In the rows, 128 means zero.
One turn moves each row of this set onto another row. After a few examples, where does it send each row asked below?
z_199: [152 146 118 121 149  89 126 125 116 130 149 158 136 114 157 110 129 144
  92 159 142 124 146 132 119 136 137 110  52 155 126 126]
z_240: [177 122 133 123 154 104 134 117 145 124 133 101 130  91 145 130 144 117
  76 178 131 119 153  98 136 127 118 113  82 113  95  94]
z_613: [173 210 135 131 199 107 113 136 141 112 129 121 129 125 153 153 124 119
  96 150 124 134 124 124 112 130 112 118  89 118 116 118]
z_813: [174 156 136 125 141 123 144  94 100 160 158 140 149 111 139 160 108  93
  93 171 122 132 108 117 130 146 140  97 112 116 136 111]
z_916: [183 175 133 104 136  54 128 106 107 139 123 102 143 111 160 129 120 136
  66 152  95 149 125 101 126 140 125  88  95 121 140 125]
z_751: [141 161 166  88 147 104 123 106 118 125 134 137 125  96 150 146 144 139
  91 151 108 115 111 125 120 147 121 102  57 138 102 112]
z_559: [181 136 139 132 132  91 124 165 123 179 129 131 117 105 152 151 125 130
 137 138 112 124 100 116 145 130  96 123 105 107 121 111]
z_962: [169 149 123 113 119 127 144 140 127 133 127 141 103 137 139 127 126  79
 107 139 112 110 115 112 118 123 151 130  96 123 129 108]
z_611: [173 153 110 103 113  98 142 126 127 148 109 128 121 125 130 143 135 138
 108  84 114 132 155 109 152 133 113 126  84 114 120 137]
z_550: [200 168 121 131 139 116 132 127 111 132 106 156 111  92 141 166 121 137
 107 163 125 158 124 101 126 112 105 103 121 122 129 144]
z_443: [190 136 142 147 142  81 102 115 132 133 130 154 162 115 118 153 119 144
 124 154 134 132 134 100 163 118 154  86  95 117 112 122]
z_371: [155 173 140 133 160  97 156  79 123 105 128 142 140 113 108 135 137 114
 110 177 125 120 108 103 163 140 118 122 101 116 131 113]
z_651: [154 154 121  98 153 112  92 163 152 132 159 156 144  97 141 146 125  97
  89 162 129 131 145 116 153 127 119  96 100 121 126 130]
z_9: [173 175 132 113 130 121 104 120 121 159 113 147 135 120 109 135 121  96
 103 164 139 147 125 104 127 129 139 109  60  81 112  93]
z_165: [178 185 163 117 150  99 122 126 133 125 130 106 146 131 159 150 125 134
 102 183 103  99 152 123 118 125 151 131  86 101 117 132]
z_284: [150 157 142 124 144  87 149 115 116 105 109 119 173 115 170 124 125 116
  86 185 126 137 109 112 153 134 137 113 122 120 122 101]
z_175: [179 171 142  83 156  88 138 168 129 145 119 115 154 119 138 145 102 104
  88 153 160 138 132 123 130 133 123 136  95 145 130 123]
z_640: [154 161 110 124 155 132 159 111 119 143 131 117 136 121 147 170 142 139
 107 117 115 104 109  92 152 111 100 100 103 119 127 113]
z_995: [170 169 130 127 113  80 150 100 134 122 126 134 157 131 102 110 121 140
  92 162 116 122 126 119 142 125 130 111  63  98 124  94]
z_711: [179 170 129 124 156 103 114 152 104 155  97 102 170 110 158 137 109 134
 124 132 138 133 148 110 155 134 127  93  92 127 140 154]
z_742: [170 168 134 104 165 108  90 115 126 145 129 135 123 121 146 101 166 139
  94 149 130 120 131 129 157 149 104 119  99  80 102 118]
z_186: [146 150 124 106 140 115 114 120 150 102 117 149 126 118 168  96 136 135
 107 157 103 110 105 112 156 140 138 105 101 100 110 107]
z_589: [164 147 129 128 130 101 107 137 144 151 131  90 133 102 166 132  95 104
  71 170 114 120 129 136 159 144  99 122  78 118 112 122]
z_678: [185 142 115 132 144 100 130 129 136 145 151 130 153 104 138 170 148 121
 108 110  97 135 130 116 176 133 126  97 127 114 131 141]
z_306: [155 182 136 103 151  82 122  96 115 139 112 113 149 137 159 107 110 156
  97 158 122 130 116  90 137 138 130 113  81  82 115  95]
z_89: [175 152 114 130 156 110 116 143 122 142 133 136 159  91 186 127 150 111
  99 108 144 130 152 116 157 122 105 108 113 117 136 123]
z_117: [145 150 126 127 144  97 157 155 139 109  96 128 149 106 156 127 140 120
 136 170 114 130 149 130 134 153 124 112 104 125 132 117]
z_67: [219 156 129 133 117 133 150 114 130 140 127 150 138 100 136 133 144 117
  83 146 163 132 110 126 131 124 107 112 101 112 102 125]
z_920: [172 153 133 122 118  86 123 140  97 169 119 166 133 152 141 149 145 130
  84 149 130 135 149 127 144  96 104  96  88 116 118 122]
z_760: [177 168 159 111  91  96 125 125 115 129 103 138 141 106 146 138 117 125
  94 117 125 129 126 121 152 108 120 163  88 108 112 121]
z_575: [176 176  94  79 151 100 120 128 124 152 157 136 121 116 153 147  89 133
  91 132 131 112 143 110 117 152 105 102  87 118 113 123]
z_903: [180 164 134 110 141  96  95 129 117 134 106 137 133 114 164 127 110 133
  97  83 125 140 144 121 137 144 107  85 100 129 112 131]
z_44: [156 180 123 148 105  98 138 134 114 159 129 131 146 148 145 162 132  96
 124 159 132 108 147  90 129 126 110 103  83 104 114 136]
z_764: [184 155 177 121 141  92 130 125 133 154 143 150 116 115 128 132 112 105
 120 128 102 140  97  94 139 120 114  95  75 120 135 139]
z_686: [187 170 141 122 140  87 118 129 111 148 111 134 169 103 110 161 143 139
 114 125 146 167 140 113 160 133 132 127  97 114 122 144]
z_681: [158 178 128 126 107  91 122 103 148 121 138 117 124 120 129 127 147 118
 100 152 105  93  83 113 152 141 128 133  99 105 125 107]

z_920 moves to z_751
z_306 moves to z_611
And these:
z_199 moves to z_764
z_9 moves to z_575
z_916 moves to z_760
z_903 moves to z_681

One turn moves each row of this set onto another row. After a few examples, where does it send each row asked below?
z_753: [133 149 131 122  84 134 115  97 153 131 123 119 120 145 146 130 121 133
 112]
z_48: [131 132 121 113 123 125 140  98 123 122  89 138 106 157 131 137 127 142
 134]
z_794: [131 124 130 131 153 116 147 136 101 130 114 106  91 133 150 100 142 144
 112]
z_922: [118 121  98 104 142  99 140 150 150 121 144 130 109 143 120 103 133 116
 133]
z_266: [111 133 128 114 137 100 103 131 150 132 121 144  94 131 118 106 121  93
 121]
z_763: [148 126 121 127 132 133 107 121 103 147 137 110 106 143 144 148 111 129
 103]
z_163: [147 122 127 131 126 140 111 101  93 144 125 109 103 135 135 134 114 124
 106]
z_331: [117 105 149 140 123 123 129  94 120 146 129 115 130 140 120 104 129 142
 124]
z_419: [136 129 106 136 162 136 146 164 143 121 150 139 117 127 112 112 141 135
 114]
z_951: [116 152 133 130 119 124  96 137 126 135 140 140 100 101 119  88 111 116
 106]
z_774: [150 118 131 110 131 103 138 127 138 107  99 142 150 105 104 118 126 118
 152]
z_483: [147 146 114 112 109 127 118 153 142 128 124 111 128 109 145 151 155 123
  86]
z_464: [144 120 146 107 128 113 149 124 130 116  99 151 143 108 104 108 116 132
 146]
z_944: [140 140 150 138 156 114 113 134 110 114 134 136 144 114 137  82 125 145
 127]
z_827: [131 151 157 141 140 110 130 138 162 110 114 127 141 110 134 111 103  93
 125]
z_5: [120 163 120 105  98 121 134 142 160 100 142 118 113 123 147 128 116 113
 130]
z_113: [134 145 124 150 143 140 142 160 125 139 136 122 104  98 119  97 112 122
  96]
z_285: [168 159 137 129 149 109 130 141 132 125 109 118 161  99 132 125 142 148
 116]
z_81: [125 136 111 125 150  99 151 116 115 117  95 113 139 121 126 117 144 165
 132]
z_489: [123 140 101 117 136 105 138 133 154  97 111 123 144  78 123 142 116 130
 114]
z_366: [157 142 113 122 106 144 120 139 130 126 134 104 122 117 136 148 152 124
  84]
z_535: [119 105 140 132 119 113 121  89 113 135 115 120 135 125 115  95 133 131
 136]
z_100: [142 138  95 122 130 111 139 138 155  94 122 104 143  91 121 148 125 123
 112]
z_430: [124 143 117 121 138 143 126 130 139 106 127 132  79 142 140 147 152 135
 115]
z_210: [161 163 135 136 123 119 117 119 151 132 125 101 139 107 150 139  95 123
 104]

z_922 moves to z_266
z_366 moves to z_100
And these:
z_753 moves to z_210
z_944 moves to z_794
z_763 moves to z_483

One turn moves each row of this set onto another row. After a few examples, where does it send each row asked below?
z_520: [128 127 139 148 106 144 166 102 124 135  92 109 106]
z_337: [129 106 127 120 138 116 144 107 113 156 157 117 137]
z_64: [126 109 106 112 123 113 146  83 127  84  96 128 136]
z_481: [118 112 170 136 139 124 129 125 113 103 101 112 134]
z_313: [107 115 141 112 103 119 148  86 110 115 112  79 145]
z_282: [106 113 156 111 139  87 149 131 123 115 101 111 150]
z_889: [115  85 139 118 129 106 122 122  91 116 108  92 140]
z_604: [133  97 142 102 112  88 115 123 117 120 105 117 143]
z_367: [142 116 133 106 128 106 122 143 125 154  94 126 147]
z_792: [154 111 131 134  98 144 151  71 128 137 101 118 141]
z_558: [160 149 143 109 120 120 138 122 133 131  88 122 121]
z_16: [130 133 141 123 141 142 131 113  92 101 114 127 156]
z_970: [105  74 142 140  99 112 145  95 110 128 108 100 127]
z_204: [123 123  91 115 131  96 144  92 128 153 118 118 134]
z_174: [110 126 135 121 101 118 134  92 135  95  81 100 128]
z_533: [111  99 110 107 120 111 162  87 148 156 112 128 128]
z_13: [143 102 165 131 134 120 127 111 126 165 102 126 132]
z_577: [124 109 117 107 143 128 125 121 128 165 133 121 121]
z_714: [150 125 116 121 107 148 155 109 154 146  92 121 118]
z_310: [122 116  80 115 132 125 136  98 142 143 109 121 117]
z_254: [157 109 144 131 138 113 153 117 138 143  89 145 142]
z_847: [134 108 128 114  98 118 134  76 148 156  88 111 129]
z_448: [117  97 125 135 108 144 156  88 122 107 108  86 113]
z_119: [118 122 149 123 133 135 149 117 108 169 130 121 140]
z_507: [110 111 122 123 139 148 114 133 104 119 141 116 136]
z_781: [119 120 131 142 127 144 144 122 112 106 143 131 142]
z_687: [113 139  91 134 117 120 143 108 129 102 110 132 143]
z_355: [107 115  89 133 125 140 127 109 120 100 109 119 131]

z_714 moves to z_448
z_119 moves to z_533
And these:
z_687 moves to z_781
z_13 moves to z_847
z_604 moves to z_558
z_254 moves to z_792
z_577 moves to z_310

One turn moves each row of this set onto another row. After a few examples, where does it send each row asked below?
z_591: [132  66  84 128 134 143 133 180 159 143 138 133 136 101 114 152 135 153
 110 118 139]
z_278: [106 117 100 141 135 109 140 190 159 175 115 141 140 179 138 124 141 109
 130 118 121]
z_549: [131 116  61 127 107 125 133 159 178 110 148 129 133 151 135 135 121 128
 105 119 124]
z_703: [101  78  94 181 142 123 173 157 159 168 127 117 135 177 121 134 119 130
 133 123 141]
z_586: [133  63 141 147 144 126 156 149 155 132 133 121 129 135 134 136 128 154
  98 136 132]
z_762: [107  94  70 125 150 120 117 169 134 148 133 145  96 138 111 141 115 147
 124 135 172]
z_919: [142  75 124 134 138 124 153 170 160 131 147 145 135 121 125 142 126 152
  87 133 137]
z_53: [105  91  87 158 159 147 158 170 179 142 151 130 100 177 114 125 129 113
 124 136 141]
z_894: [ 90 118  84 120 130 106 155 175 159 168 123 134 145 172 121 136 132 127
 118 105 150]
z_219: [138  66 125 141 127 120 100 178 153 141  93 136 119 120 138 140 137 136
 120 140 128]
z_213: [129  98  86 173 124 126 140 140 167 126 126 103 146 173 159 130 132 132
 119 126 105]
z_91: [128  99  94 155 101 102 122 141 162 121 105 117 142 170 156 131 118 129
 120 127 116]
z_624: [107  84  74 174 114 108 110 157 148 133  97 116 126 136 134 129 120 121
 152 116 156]
z_553: [118  90  92 144 140 105  98 176 125 157 108 150  95 143 131 135 114 136
 136 147 155]
z_361: [127 134  49 163 124 131 128 163 154 142 130 141 118 106 120 122 132 131
 114 120 136]
z_585: [125 118  76 141 124 126 148 191 175 156 145 167 102 150 109 128 118 107
 109 135 136]
z_910: [120  74 108 113 136 126 114 165 162 120 110 130 115 117 117 149 129 152
  99 143 159]
z_572: [ 86 113 107 120 138 110 133 171 163 150 112 124 113 186 128 119 136 113
 127 117 142]
z_950: [123 120  66 181 153 145 117 165 164 131 128 127 107 134 136 114 150 113
 131 136 128]
z_510: [115  91  59 144 156 141 134 171 129 163 156 133 108 127 114 139 125 150
 136 119 147]
z_253: [106 113  64 147 107 115 121 138 148 129 106 121 108 114 118 122 117 136
 127 111 158]
z_938: [104  86 112 158 103 103 151 148 146 169 104 121 104 162 122 120 104 118
 141 117 124]
z_932: [141  58 134 140 141 137 147 174 159 130 152 130 121 127 131 133 131 134
 109 128 119]
z_101: [126 113  78 131  90 101 122 151 168 111 120 131 133 160 140 134 111 130
 107 124 130]
z_691: [ 95 115  90 114 129 124 147 177 153 166 135 123 116 164 123 115 135 112
 133  94 117]
z_142: [130  74 110 139 152 161 136 157 153 142 132 106 111 109 128 128 147 150
 116 125 111]
z_909: [129 108  65 155 127 144 146 149 176 119 155 113 140 163 144 128 133 129
 114 120 109]
z_423: [117  98  85 164 167 141 133 150 118 173 135 117  98 137 128 122 131 153
 139 133 125]
z_628: [137  73 141 122 125 117 140 158 154 122 132 138 107 122 127 130 119 141
  94 135 135]
z_555: [138  80 120 166 151 132 132 156 147 158  97 122 137 117 135 140 147 161
 102 146 124]
z_188: [110 124  97 138 107 103 151 152 158 158 107 151  96 151 107 122 104 126
 100 134 141]
z_779: [122 100  98 173 154 113 117 159 118 177 101 139 109 146 137 128 128 152
 131 149 137]
z_578: [144  59 140 143 118 111 143 168 147 141 127 139 135 123 136 140 120 142
 107 129 123]
z_883: [111 100  75 196 154 125 120 156 162 132 104 119 133 151 138 130 144 128
 132 141 155]
z_998: [ 95 136  96 132 148 122 160 158 155 168 118 122 126 175 127 114 146 129
 108 118 127]

z_624 moves to z_950
z_91 moves to z_909
z_703 moves to z_585
And these:
z_219 moves to z_142
z_998 moves to z_894
z_586 moves to z_919
z_510 moves to z_553

